(in the rows, 128 means zero)
Each row of M is roughly a mix of the hidden directions of one of 4 groups.
M, 140 rows:
[[158 174 102  88 114 139 123  93 125  93  90]
 [106  89 131 172 120 154 157 105  95 177 130]
 [160 129 109 165  94  90 129 147  74 153 138]
 [124  76 115 156 147  89 151  87 126  92 147]
 [133  89 123 165 109 115 190 130 131 115  84]
 [107 188 168 121 151 148 159 116 116  95 149]
 [132 128 155 178  79 108 112 161 131 164 100]
 [121 189 130 157 131  95 110 101 101  94 156]
 [117  80 126 163 113 185 165 120 124 157 136]
 [125  66  91 147  95 113 100 150 138 160 113]
 [159 156 126 117 105 138 146 136 193  80 116]
 [105 128 162 123 103 202 149 151 146 148 128]
 [133 165  84 157 105 147 118 111  69 143 147]
 [120  95 118 173 166 126 170 129  79 153 133]
 [156 175 160  83 136 153 113  87 134 155 122]
 [152 130  84 191 141  80 119 107 125 125 131]
 [ 82 144  92 121 132  82 163  88 134 133 157]
 [116 144 137  85 146  80 113 149 170  82 122]
 [116 172 144  81 147 114  92 139 173 104 146]
 [152 181 127  96 119  94 112 126 161  82 110]
 [139 169 123 141 185 171 125 157 108  95 130]
 [174 122 172 126 169 106 170 141  95 137 133]
 [121 157 136 102 138 119 146 148 200  86 130]
 [121 178 164  91 124  88 110 150 167 111 124]
 [117 130 129 125 130  69 167 138 163  87  93]
 [157 135 100 105 151 115 152 165 128  68  96]
 [117 147 159  45 121 157 120 129 113 129 130]
 [154 177 171 139 158 163 175 126 138 127 124]
 [110  49 133 138 162 120 154 128 125 151 146]
 [113 123 161 158 109 110  78  96 167 162 107]
 [ 88 126  77 119 181 137 174 128 141 130 134]
 [143 147 122  83 166 163 120 131 140  73 159]
 [141 162  93  99 168  76 140  99 151 140 117]
 [123 168 128  87 159  79  82 132 136 103 134]
 [118 174 163  87 125  85 115 158 164 113 127]
 [130 109 149 138  98  83 179 160 141 114  88]
 [143 117 156 131 113 180 101 168  87 147  97]
 [131 137  93 151 164 155 150 120  62 141 151]
 [113 120 129 128 111 145 130 128  73  57 152]
 [129 148 165 147  90 165  97 178  95 127 124]
 [117 138 103 127 200 149 101 141 134 131 173]
 [193 134 105  77 165 123 145 117 114 127 119]
 [136  75 120 166 105 136 173 113 112 122  84]
 [106  79 110 166 153 131 154 120  73 144 142]
 [102 174 148 104 145 178 170 117 115 111 152]
 [ 96 108 135 155 181 123 103 123  91 175 145]
 [129 140 157  96  87 102 101 127 190 114 109]
 [119 101 139 130 182 120 139 129 176 169 166]
 [142  75  98 156 110  80  90 140 138 138 110]
 [ 83 126 152 104 110 175 160 174 115 114 143]
 [121 183 115 159 133 105 113  90 104  91 161]
 [130  95 108 128 152 155 123 177  97 152 180]
 [ 95  70 141 120 100 155 138 178 145 142 114]
 [101 148 132 200 147  79 129 109 132 120 133]
 [108 148  86 156  99  69 142 120 148 157 107]
 [109 116 119 170 124 135 119  62 101 171 135]
 [138 186 125  82 120 136 109 129 182 107 119]
 [ 91  97 143 122 126 175 179 172 139 124 127]
 [148 179 134 104 128 116  84  70 122 146 133]
 [ 94 110 144 157 116 151 134  80  97 182 126]
 [168 106 165 105 158 110 178 152 151 154 122]
 [116 164 143  72 104 121  91 126  89 101 149]
 [161  88 114  82 127 173 157 163 132 137 115]
 [128 151 123 103 137 148 140 129 201  79 131]
 [139 112 174  85 124  64 125 112 148 108 125]
 [135 170 137  91 147  74  86 133 124 100 109]
 [125 139 166  70 144 164 116 126 141  79 145]
 [127 159 117 148  82 103 128 100 102  67 126]
 [132 123 131  83 175 187 117 162 123 124 147]
 [116 129 126 148 191 125 119 136 150 112 192]
 [110  66 181 132 101 113 116 115 159 131 112]
 [130 111 154 141  87  78 172 148 132 124  85]
 [139 146 153 124  87 154  76 107 146 178 117]
 [107 109 142 179 110 103 132 126 116 196 115]
 [165 163  90 166 161 111 151 105 109 100 148]
 [166 132 181 116  73 110  88 130 131 120 125]
 [115 154  85 128  77  79 123  94 125 150 130]
 [ 97  87 129 145  71  85 126  99 111 144 132]
 [140 139 120 116 159 133 108 190 100 151 177]
 [140 102 175 106 167 177 119 148 119  92 142]
 [138  84 117 175 106 129 175 114  98 138  91]
 [123 116 126 136  71 112 141 119 100 165  71]
 [141 114  99 207 146  98 149 131 138 114 128]
 [123  76 185 113 145  85 157 117 122 121 130]
 [107  89 120 142 108 184 137  74 110 149 128]
 [124 142 115 101 148 184 120 113 182  90 142]
 [128 132 122  86 153 161 183 150 106  87 144]
 [172 175 133 113 115 103 125 170 165  95 124]
 [107 187 171 171 149 111 132  96 136 126 133]
 [157 101 101 193 126  87 111 129 145 148 111]
 [105 129  73 132 191 124 167 118 132 144 126]
 [116 129 127 147 185 121 120 141 156 108 193]
 [ 97 164 148 100 110 156 139 154  92  85 160]
 [137 144  83 112 197 117 166 120 134 148 127]
 [141 156 144 116 119  52 130 149 135 103  93]
 [124 125 127 133 101 108 173  93 148  93  70]
 [192 146 166 108 160 106 159 144 109 137 133]
 [136 168  82 150 106 146 102 108  74 136 145]
 [141 185  75 118 155 147 146 136  93 125 150]
 [130 125 144 165  62 103 125 137 116 155  84]
 [152  89 177 110 161  94 170 133 105 128 139]
 [154 136 135 116  94 169 109 131  78 114  77]
 [ 98  75 132 157 161 117 143 136 121 183 146]
 [118 140 150 111 114  68 146 154 178  99 114]
 [148 173 104 109  92 133 121  98 104 117  72]
 [156  96 135 144 118 165 137 140 168 184  97]
 [ 99  93 126 170 133 155 137  84 101 174 132]
 [127 105  89 100 162 112 159  65 130 138 113]
 [100  97 120 172 114  88 147 110 109 180 113]
 [152 148 150 132  97 174  94 160  91 121  92]
 [135 136 129 137 127 189  97 114  96 174 162]
 [120 127  92  77 186 144 144 102 128 107 151]
 [144  87 105 156  98 101  83 131 145 171 107]
 [ 69  98 155 136  82 143 112 168 135 134 128]
 [141 138 107  82 154 147 134 105 127  60 146]
 [144 152  85  99 143  71 130  94 153 152 119]
 [ 96 132  99 151 103  63 160 136 150 146 110]
 [165 168 136  78 127 157 113 142 168  96 125]
 [114 148 156 103 101  92 137 121 190  96 108]
 [136 144 143 127 132  78 158 176 173  99 111]
 [103  90 116 160 116 102 148 110  95 181 101]
 [173 176 133 143 106 111 162 166 161 112 115]
 [108 150  98 100  96  87 106  92 175 132 115]
 [149 148 125 162 103  83 123 103 164 164  89]
 [ 96 107 128 175 111 196 129 145 105 130 134]
 [132 112 163 154  55 131  84 131 121 127 124]
 [119 101 163 111 132 101  95 121 191 108  98]
 [172 108 150 155 101 151 102 132  96  97  84]
 [169 173 139  98 121 153 106 132 157  76 126]
 [107  91 118 159 109  97 148 112 102 182  96]
 [134  78 105 130 148 101 156  75 123  89 129]
 [111 112  98 167 129 115 162 170 103  80 149]
 [138 150  82 110 194 103 160 118 137 143 125]
 [146  54 159 153 160 105 130 141 120 141 117]
 [146 172 137  80 131 102  94 150 156  88 126]
 [ 79  98 122 165  78 165 100 129 139 127 121]
 [ 92 100 154 155  63 155 100 135 125 115 129]
 [ 95 107 147 122 133 175 186 171 135 118 130]
 [ 80 153 105 103 145 102 158 111 152 158 170]
 [148  81 132  97 115 165 123 137 161 175  98]]

In each list below, four rows fit none of the groups, and each other row fits one group, some only roughly. Which are they? Name them in the order they come.
  z76: [119  84 110 140  78 101  91 175 127 136 122]
  z842: [145 177  93 111 108 105 133 114 110 184 103]
  z945: [144 130 123 161 139  78 158 145 171 163  94]
  z52: [127 194 137 143  98 107 105 128 141  82 155]
  z777: [147  70 147 184 110  96 124 140 145 143 112]
  z724: [142 114 189 130 128 123 116 148 190 132  97]
  z27: [168 133 177 101 164 156 117 142 105  88 141]
  z393: [162 128 108  63 154 150 169 141 109 111 135]
  z63: [132  64 111 116 153 138 147 107 107 170  93]
  z873: [146  61 104 117 144 148  92 155 106 147 111]
  z908: [136 130 132 153 124 105 177 155 149  63 107]
  z647: [100 135 146 121 167  77 145 131 169 118 174]
 | z842, z873, z908, z647
  z263: [147 152 133  92 198 150 113 117 139  93 119]
  z608: [ 68 131 103 137  76 114 123 120 136 168 106]
  z25: [126 192  83 100 109 157 133 121 106 135 154]
  z782: [127 150 120 123 112 151 135 145 188  64 133]
  z73: [146 133 102 116 150 184 136 152 177 101 159]
  z603: [ 85 121 104 115 118  62 172 139 141 118 132]
  z474: [119 171 155 101 155 125  91 134 142  92 177]
  z540: [106 185 108 127  80  97 131 101 114 100 145]
  z403: [132  44 125 110 154 142 146 115 117 138 106]
  z779: [150  84 136 170 116 140 173 106  82 135 116]
  z91: [113 136 130 131 117 150 153 166  95  60 158]
 | z608, z782, z474, z779
  z574: [ 93 132  99 131 107  53 160 132 144 120 125]
  z181: [118 177  98 150 137 142  94 123 100 144 183]
  z837: [107  98 117 180 144 159 180 154 153 129 132]
  z2: [163 139 114 129 131 201 112 159 120 141 160]
  z192: [145 165 139 104  87 169  99 140  93 121  90]
  z81: [151  88 158 171 174 134 146 150  88 131 133]
  z931: [111 161 143 124 127  88 151 107 108  59 115]
  z450: [126 158 126 126 107  87 134 108 101  55 122]
  z615: [137 103 126 137 116 103 122 116  72 192 106]
  z970: [ 79 121 142 105 132  63 135 126 163 106 114]
 | z181, z931, z450, z615
  z853: [149 154 150  55 121 171 113 121 123 145 125]
  z719: [100  95 134 152 153 117 137 145 132 204 136]
  z296: [136 143 133 120 108 127 166 148 188  75 107]
  z345: [143  68 146 155 175 139 121 150 159 153 138]
  z366: [149 118 108  88 171 156 170  93 144 160 122]
  z599: [ 53 115 107 156 105 135  87 127 131 144 126]
  z240: [137 125 101 113 177 119 101 182 115 119 173]
  z217: [123  85  92 181 131  74 135 143 134 119 114]
  z446: [123 131 136 101 150 174 186  89  95 129 125]
  z924: [147 175 161  84 152 170 107 106 112 142 142]
  z180: [120 195 117 133  96 156 126 119 147 103  85]
  z491: [105 211 125 138 101 114 113 129 133 118 156]
  z208: [138 145 127 128 120 100 173 137 168  80  81]
 | z599, z446, z924, z180
  z588: [143  72 144 139 160 129 187 124 106 141 103]
  z461: [148 132 181  70 107 147 104 125 150  98 139]
  z598: [112 115 123 115 180 105 143 139 174 151 179]
  z949: [ 94 124 127 164  91 105  90 126  72 147 115]
  z115: [142 149  69 139 121 113 127 126  96  77 163]
  z205: [110 177  70 110 123 111 153 128  97 107 156]
  z637: [150 158 121 111 103  88  62 107 101 124 136]
  z303: [130 140 116 117 147 159 152 148 197  87 147]
  z361: [132 110  81 128 156 119 195  95 145 132 142]
  z179: [171 150 120 117 128  84 138 167 123  78 100]
  z160: [ 98  93 129 187 116 112  96 163 140 159 139]
  z728: [108 161  96  72 157 161 136 114  92 115 139]
 | z588, z949, z361, z160
